One turning vector, and how many steps it has turned
The counts run from 0 to 173.
-232  292 -253   93  -85 -323  139  -86  350  317  229 -175 -406  157  214 -513  404 -136  323   32 -297 -389  -96  288  -89  454 -139 -415  150 -156   76 -157  -97  -44  153  438  167 -223   30   38 -467  165  292 -123   82 -118  166 -138    7  144 -260   62  -69 -256 -283   29  208  124   -5   10  283  349 -262 -244   18  494   -9  216  113  162 -184  222   96   46  260 -266  133  212  -30  -54  184 -232  -83  317  235 -> 150
-146  205  -32  134 -132 -493  188   46  301  351  301  -18 -311  140  173 -513  321 -101  170  154 -212  -57  -23   45  108  548 -240 -547   41  -99   59 -125  -81 -151  212  139  206 -135 -219  -51 -396  512   41  -69   29  129  314   19   64  253  -22   10  -78 -112  -98  140  245  -41   39   59  332  470  -64  -45   60  474 -128  161   48 -140 -124  269  437  119  -74  301  160  332  140  131    1   67  310  431  209 -> 24
 -42  266 -278 -369   37 -471  317  102  177  187  270  -41 -426  198  194 -545  259  -92  324  175 -261 -191   37  273   55  506  -94 -459  387 -220  -17   -5  -95 -156  250  466  -37 -146  -48  182 -372  366  318  -83  167 -163 -134 -112  115   70 -236    5 -161 -141 -229  108   52  153  -17   49  138   31 -183 -142   87  540   78   20  163  114 -154  261   30  -23  196   24  178  428  174  197  -11 -193  -86  274  100 -> 144
   4    0  123   96   10 -508   69  265  113  176  168  -50 -341  -22  389 -665  300  -39   28 -160 -109 -172 -215   22   73  529 -341 -273 -193  -17 -119   64 -160 -279  -31  150  190 -293 -246   76 -438  282   48 -199  166  -68  201   45  126  301 -142   45  107  -94 -264   99  328 -155  221   -3   96  406 -372  -78  -18  408  -34  337   43 -325  -93  499  195  145 -108   60  373  339  -53  201  -32  215  102  326  101 -> 55
-121  206 -293  177 -164 -497   90   65  396  358   58  -68 -607  329   59 -547  380 -193  178  243 -135  -95 -198  157    2  259 -178 -544   51 -232   83   -1  -49 -136   45  397   91  -95 -223 -120 -255  290  299 -106  244  -62  185   15   36   63 -184  -93  -10 -229 -372  180  232   28   -6   -9  190  443 -358 -275  -92  489   52  220 -190  213  -42  323   36   46   40   15  135  254   96 -124  186 -223  -49  323   80 -> 16
 -62   58   21   54 -114 -426  108  356  178  253  185   28 -344   44  234 -603  361 -165   91  -24 -241 -137 -263  200 -184  494 -311 -300 -284 -132 -224 -108 -110 -205  -41  272   95 -234 -100  -25 -518  265  -13 -207  134 -128  162   71   99  321 -176  -68  118  -81 -482  -61  323 -225  178   43  275  469 -367 -143 -150  437   24  212  126 -185   19  539  150  198 -126 -114  209  310  -31   48   14  162   68  236  207 -> 53
-266  -24 -338 -213   -9 -388   93  113  261  286  289 -143 -318  167  242 -426  254  -83   99  230  -90 -314   32  243 -117  482 -373 -391  174 -340 -283  -25 -153  -50  122  326 -204   65  -47  104 -470  413  285 -238  130 -154  -60  -94  310  155   31  236 -256 -261 -152  122  236  109  180    0  145  238 -228  -15   62  502   32  185    9    6 -176  137  199  113  226 -163   75  516  -33  224 -136 -101   65  408  186 -> 33
-112  119  -62  -28 -197 -508  131  137  314  317  364   57 -367  148  117 -486  288 -157  108  158 -121  -79   -9   21 -139  608 -251 -376   66 -187 -147 -140 -273  -65  187  126   62  -55 -121  -31 -512  426   31 -222  186   24  131  -74  290  283  -16  111 -157  -80 -185   55  176 -180   31   17  175  446 -215  136  -70  546  -78  236  181  -82  -19  275  319  349  -12    0  228  368   25  236  -28   54  352  319  379 -> 169
-161   79 -110   -9 -134 -570  110   24  236  283  234  -82 -375  220  196 -517  221  -66   -9  130 -123  -55   -2    3  -79  572 -352 -296   -1 -136 -161  -69 -174 -186  251  148   25  -39 -162  115 -384  414  152 -307  285   17  128 -120  333  239 -126  126 -148 -124  -66  116  225 -131    1    2  186  401 -238  128   -2  512  -98  298   43  -62  -31  367  303  301  -71   79  282  490  -44  256 -124   22  340  416  168 -> 170
  92  112 -401 -208  -87 -285  102  337  122  140  125 -134 -339   74  370 -598  386  -24  269   66 -266 -241 -148  268 -158  480 -267 -197  -75 -405 -313 -108   70    2  173  361   85 -119   21   37 -401  261  253  -41  304 -258  -12  -16  216  293 -274  -14 -277 -114 -315   67  293   71  133  127  165  401 -158 -157  -70  491   -1  148 -126  -20 -135  238   37   49  199 -305  -44  491   21  -52 -106  -72 -118  184  162 -> 114
  -8  130  -80   13 -151 -382   61  426  207  220   74   18 -272   93  389 -513  491 -192  175   52 -235 -226 -254  244   -1  308 -347 -345 -221 -341 -182  -29   23 -265 -119  305   59 -163  -61 -207 -447  217  216 -147  117 -126  151  158  -87  361 -250  -93    1 -209 -426  149  405   15  280  -13  263  348 -382 -258  -52  410  177  265 -204 -130  -99  275    6   87  -14 -105  125  284   17  -11  -44  154    7  307  144 -> 49
  36  232 -211  -73 -118 -447  296  228  176    8  254  -10 -321  219  149 -649  328 -228  202   73 -339 -189 -132  343  263  434 -218 -444  107 -146  -87 -113 -102 -214   80  436   53 -442  -46 -152 -403  306  300  -52  236  -46   -5   49 -212  259 -338 -163   29 -150  -39  197  371  176  135  -17  199  178  -81 -253  217  431   34   65  -59   46  -55  268 -101 -118   25   29   34  361  179  217 -164 -117 -295  274  -33 -> 79
  30  201 -120  -47   70 -409  184   61   59  -43  261 -125 -322   18  328 -552  294   28  421   39 -257 -399 -203  251  131  641 -214 -332  199 -135  168  -80 -269 -153  147  366  287 -363  -44  119 -409  181  278  -16  171   81  114 -267  -17  121 -337   69  -91 -198 -185  158  157  -81   -9  126  194  319 -186 -183   98  472   -2  210  174  -20 -234  299  -12  112  276   47  292  281  -46  278  251 -163   26  173  213 -> 7
 157  321    2  -82  -97 -309  300  257  -14  161  -38 -116 -393   38  362 -407  366 -113  228    3 -118  -18 -139   80  -17  554 -186 -351    6 -308   33   20   63 -287  116  191  223 -157 -208  -48 -504  265  166   43  309 -171  203   62  -35  304 -327 -138 -151 -109 -456  211  180 -185  -65  -82   85  302 -410 -203 -161  533   80  214  -26  136   16  473  133  187   78  174  378  357  122  -81  172  117   18  221  153 -> 125
  14  239 -157   10 -147 -509  182  194  205  171  207   25 -485  260  212 -403  399 -166  346  259 -171 -150 -175  202   39  425  -95 -520  288 -310  104   33 -173 -146   78  355   50 -137 -144 -225 -475  263  358   -2  184   -1   92   29 -169  123 -275 -103 -100 -258 -316  299  178   22  -13  -29  144  218 -380 -149  -68  551  112  220  -54  317   10  233 -129   91  158  162  254  220  122   86  195  -98  -70  350  120 -> 14
 199  252 -165 -109  -45 -390  206  238   -5  200   57 -129 -548  177  199 -595  228  -69   83   14 -103   53 -168   85   59  423 -243 -413   10 -336  -96  102   54 -388   21  356  158 -151 -243   77 -296  328  240  -42  405 -186  127   93   12  152 -162 -209 -121 -190 -352  220  172  -25   21  -27   68  361 -462 -190 -132  456  166  121 -187  141   25  542  137   51  -44  169  362  349   72   21   48  174 -102  327    1 -> 127
  41   58 -202  181 -193 -531   92  187  434   64  185   22 -482  155  121 -698  489 -170  194   89 -277 -239 -290  130  -64  336 -155 -358 -138  -12   30 -160 -130  -71   51  265  257 -391   -6  -91 -367  172  107  -89  194    9  258  -33   42  213 -308    6   95 -147 -135   82  359   19  146   33  154  527  -63 -138   26  511 -198  288  -48  -73 -179  246  -56   21   73  -84   -5  305  -14   88  -59 -250 -139  282  230 -> 85
-256  155 -227  -22 -108 -229   34  -38  216  254  143 -180 -169    0  477 -484  356 -120  279  -45 -236 -414    4  243  -65  511 -361 -308   23 -279 -103 -161  -67 -119  258  238   99 -176   35   49 -552  156  179 -118   38  -10  209 -157  167  438 -280  215 -231 -256 -157   51  242   64   86   16  242  329 -292 -105  125  394 -131  306   44 -104 -226  124  181  189  297 -294  161  337 -116   96  -44   72  209  289  358 -> 38
 -41   72   14   41  -98 -384   91  378  282  327   83  -80 -448   76  330 -582  299 -152   61  -27 -126 -134 -220  155 -122  393 -347 -299 -235 -150 -264    0  -46 -208  -27  208   93 -166 -122   37 -566  262   68 -150  143 -249  188   57   92  238  -80  -36  127  -71 -509   53  351  -58  214  -39  213  448 -409 -160 -173  377  -21  374    5 -111 -140  410  149  143  -33 -287  217  387  -34   17    8   78    3  288  133 -> 52
  31  137 -106    3 -136 -500  250  214  218  108  141   28 -453  228   99 -431  354 -260  232  249   22   19  -77  -92   41  489 -102 -459  190 -182   34  -87  -70 -280  201  119  120  -88 -165 -240 -523  380  234   76  220   31  162  -59   29  394 -359   46 -226  -78 -122  282  214  -85  -40  -92   76  192 -218   55  124  696 -127  194 -106  117    9  190   62   96   67  369  272  348   96  103  -82  -16   64  317  230 -> 93
   8   87  -35  -78  143 -441  216  168  123  358  215 -109 -517  136  113 -760  148  134   99  -44 -156 -136  -94   46   83  561 -269 -399    6 -108  -15  -68  -30 -173  -87  488   58 -216 -230  210 -249  445   94 -129  158  -76  196    6  141   83  123  -25   90 -209 -261  -51  168   34  122   68  128  542 -261 -115 -106  494   36  157   81 -130 -274  467  364  -68  -75  140  297  282   10  209   29  149 -111  397  101 -> 134
 -82  153 -235  110 -102 -513  181  139  202  252   97  -65 -547  335   88 -532  318 -136  170  301  -87 -113 -182  230   19  369 -183 -550  153 -297   42   50 -146 -182   38  328   51 -123 -164 -101 -305  278  393 -147  288 -113   57  -32 -113    4 -155  -16  -57 -268 -264  319  250   57   20   11  161  266 -497 -216  -60  521  134  255 -139  351  -54  349  -67  128   70   75  265  298   62   67  168 -205 -115  351   37 -> 15
  23   75  -49  206 -120 -578  140   12  310  140  150 -105 -547  172  181 -561  299 -196  132  141 -140 -134 -222   54  -48  461 -196 -375   41   15    4  -72 -205 -153  117   32  297 -315 -166  -42 -544  119  109 -111  266 -112  261 -112  112  221 -265  164  -29  -31 -102  218  397  -92  -36 -100   98  389 -202 -159   73  628 -307  444  -44   70 -145  300   24  208  139  -99  222  405  -71  154   40 -276  -27  309  228 -> 88
-277   92 -363 -122 -122 -329   36   49  213  167  320 -125 -221  117  212 -608  259  -70  166   35 -258 -415 -131  211  -70  596 -438 -282   59 -345 -232 -153 -128  -93  131  445  -76 -143   83   39 -414  324  217 -258  150   50   56 -129  228  289 -168  162 -204 -271  -91   27  193   26  117  102  252  360 -238   43   81  430   56  198   91 -160 -150  196  156  149  254 -163  117  288  -85  241 -153  114  193  346  279 -> 36
-106  304 -139  146 -188 -365  140  -52  234  230  212 -104 -227   91  261 -468  395 -214  264   29 -315 -293 -150  260  151  505 -219 -455   75 -172  232 -141 -184 -143  126  271  237 -333  -64 -107 -461  209  243  -65  105  169  316  -97 -189  213 -311  -64  -32 -172 -126  200  245   19   -9   78  405  332 -174 -248   73  432  -78  246   -1   44 -129  263   28  157  181   39  189  191    2   80  183  -57  115  317  207 -> 154
 180  273  -40 -156  -96 -336  282  335  -82  193  158  -18 -486  187  259 -519  271  -81  173   42 -124   23 -120  124  -22  600 -135 -358   14 -346  -66    3   32 -268   33  249  181 -135 -232   24 -411  310  215   38  450 -108   84   38 -108  219 -254 -182 -142 -133 -418  230  160 -117 -128  -25  130  271 -419 -119 -185  507  173  157  -30  211  173  487   92  156  -47  192  361  299   37  -10  156  148  -29  291   22 -> 126
 -94  100 -342  -47 -159 -418  237  286  332  172  188    6 -469  435  -66 -515  300 -182  105  237 -134   17  -86 -112    2  495 -236 -376   84 -280 -192 -179  -29 -148  122  278  -76  -44  -77 -260 -431  408  214  -36  322   54  116  -42  126  366 -172  -14 -175 -229 -107  217  205   40   33  -54   89  465 -265  119   24  600  -36   12 -188   90   78  172  198  -27   27  206  125  258  107   75 -163  101  -91  493  188 -> 97
-237   87 -278   15   -8 -313   -6  -69  201  213  187 -212 -221   80  323 -563  267  -52  156  -60 -243 -483  -59  146  -26  515 -502 -256   60 -310 -156  -60  -83 -135  133  368   17 -155   27   91 -427  253  285 -238   75  -18  115 -154  234  365 -183  210 -173 -318   41  143  249   74  162   49  158  319 -351   -3  104  376  -55  277  -16 -159 -277  136  199   98  270 -204  178  361 -121  224 -141   83  116  424  292 -> 37
 -18  196 -155  137 -214 -534  152  159  114  160  213  -41 -329  267  202 -532  273 -114  129  318 -233 -106 -170  294  201  402 -277 -528  -29 -267  -43   42 -219 -200   94  238   98 -176 -197 -190 -276  411  321 -115  282   72  136   81 -164  130 -193 -115 -115 -194  -40  352  365   27  103   96  271  329 -240 -190   44  394  102  238 -206  156  -25  354  -22   92  -37  200  194  334  159  196  -17  -84   37  433  -36 -> 159
  -2  104 -136  147 -139 -655  100   51  255   45  163  -65 -492  271  150 -620  299 -143   -2  153 -156   22 -106  -74   63  495 -215 -338   44  -88   40  -15  -57 -304  204   34  232 -256 -187  -83 -348  296  226  -75  398   50  225 -109  108  261 -347   35 -124 -121   17  331  272  -89  -41  -45  108  364 -206  -29   82  548 -145  294 -162   62   10  285   58  172    8  281  333  415  -16  145 -101  -59   80  331   65 -> 91
-218   74 -250 -147  -46 -444  140  166  270  259  218  -58 -288  119  353 -483  345 -154  264  222 -172 -176   92  162   97  392 -292 -507  190 -388 -127  -24   -5 -176  257  287  -96   -8 -103 -103 -411  531  194  -83  -20  -45   49   93  289  312  -72  130 -249 -248 -129   69  185  142  204   93  208  283  -50  -67  148  455  -42  119 -156  -77 -233   43  281   20  137  106   65  465  187  108 -128   43  150  389  271 -> 31
 -13  326 -193   46  -83 -499  127  -70  171  149  153 -152 -445  130  290 -551  357  -75  288   53 -266 -222 -104  283   32  461 -136 -404  152 -141  156   -8  -53 -118  312  204  309 -308 -157  143 -329  132  230  -92  248 -147  248 -154  -45   99 -446  -28 -103 -118 -282  194  189   53  -82   65  216  245 -203 -315   27  473  -96  295   62  158 -149  422  -10  148  175  -56  285  408   58   -4  209 -253   21  163  175 -> 9
  33   27 -134  117  -84 -547   60  245  380   30  230   54 -403  153  162 -660  449 -159  194  119 -229 -235 -240   96   23  462 -176 -337  -15    8   81 -188 -240 -188 -111  232  199 -361    8 -142 -471  182  153  -53  216   66  191 -158  -29  284 -302  -19   35  -90  -56  111  285  -83  136  113  167  450 -158  -27  101  612 -220  257  -19 -117 -201  244  -41   51   66   41  168  229    4  248   42 -224  -67  290  202 -> 86
-188  190 -298  -51   53 -360  120  -69  291  283  145 -197 -417  150  277 -542  332 -121  328   95 -229 -426 -158  245   27  390 -270 -447  276 -240   67  -23 -118 -139   73  477   97 -214   -5   19 -370  129  350 -185   50  -65  100 -159  -17   65 -131  147  -45 -325 -213   97  200  194   32   37  195  328 -391 -229   85  424  -14  236  -29  134 -282  133  -12    0  342 -206  179  223  -50   99  192 -160 -111  328  180 -> 149
-158  327 -209  256 -135 -424   59 -222  242  237  202 -285 -339  187  204 -588  339 -129  268   -5 -346 -310 -162  240  137  441 -300 -435   33 -161  217  -97   10 -192  184  335  301 -360 -123   30 -375  231  277 -151  110  104  330 -106 -112  177 -270    5  -14 -333 -106  204  252   92   23  140  340  423 -219 -276  104  277  -51  237  -51   57 -187  328   68  108  127  -80  179  196  -36   29  131  -86   68  335  159 -> 153
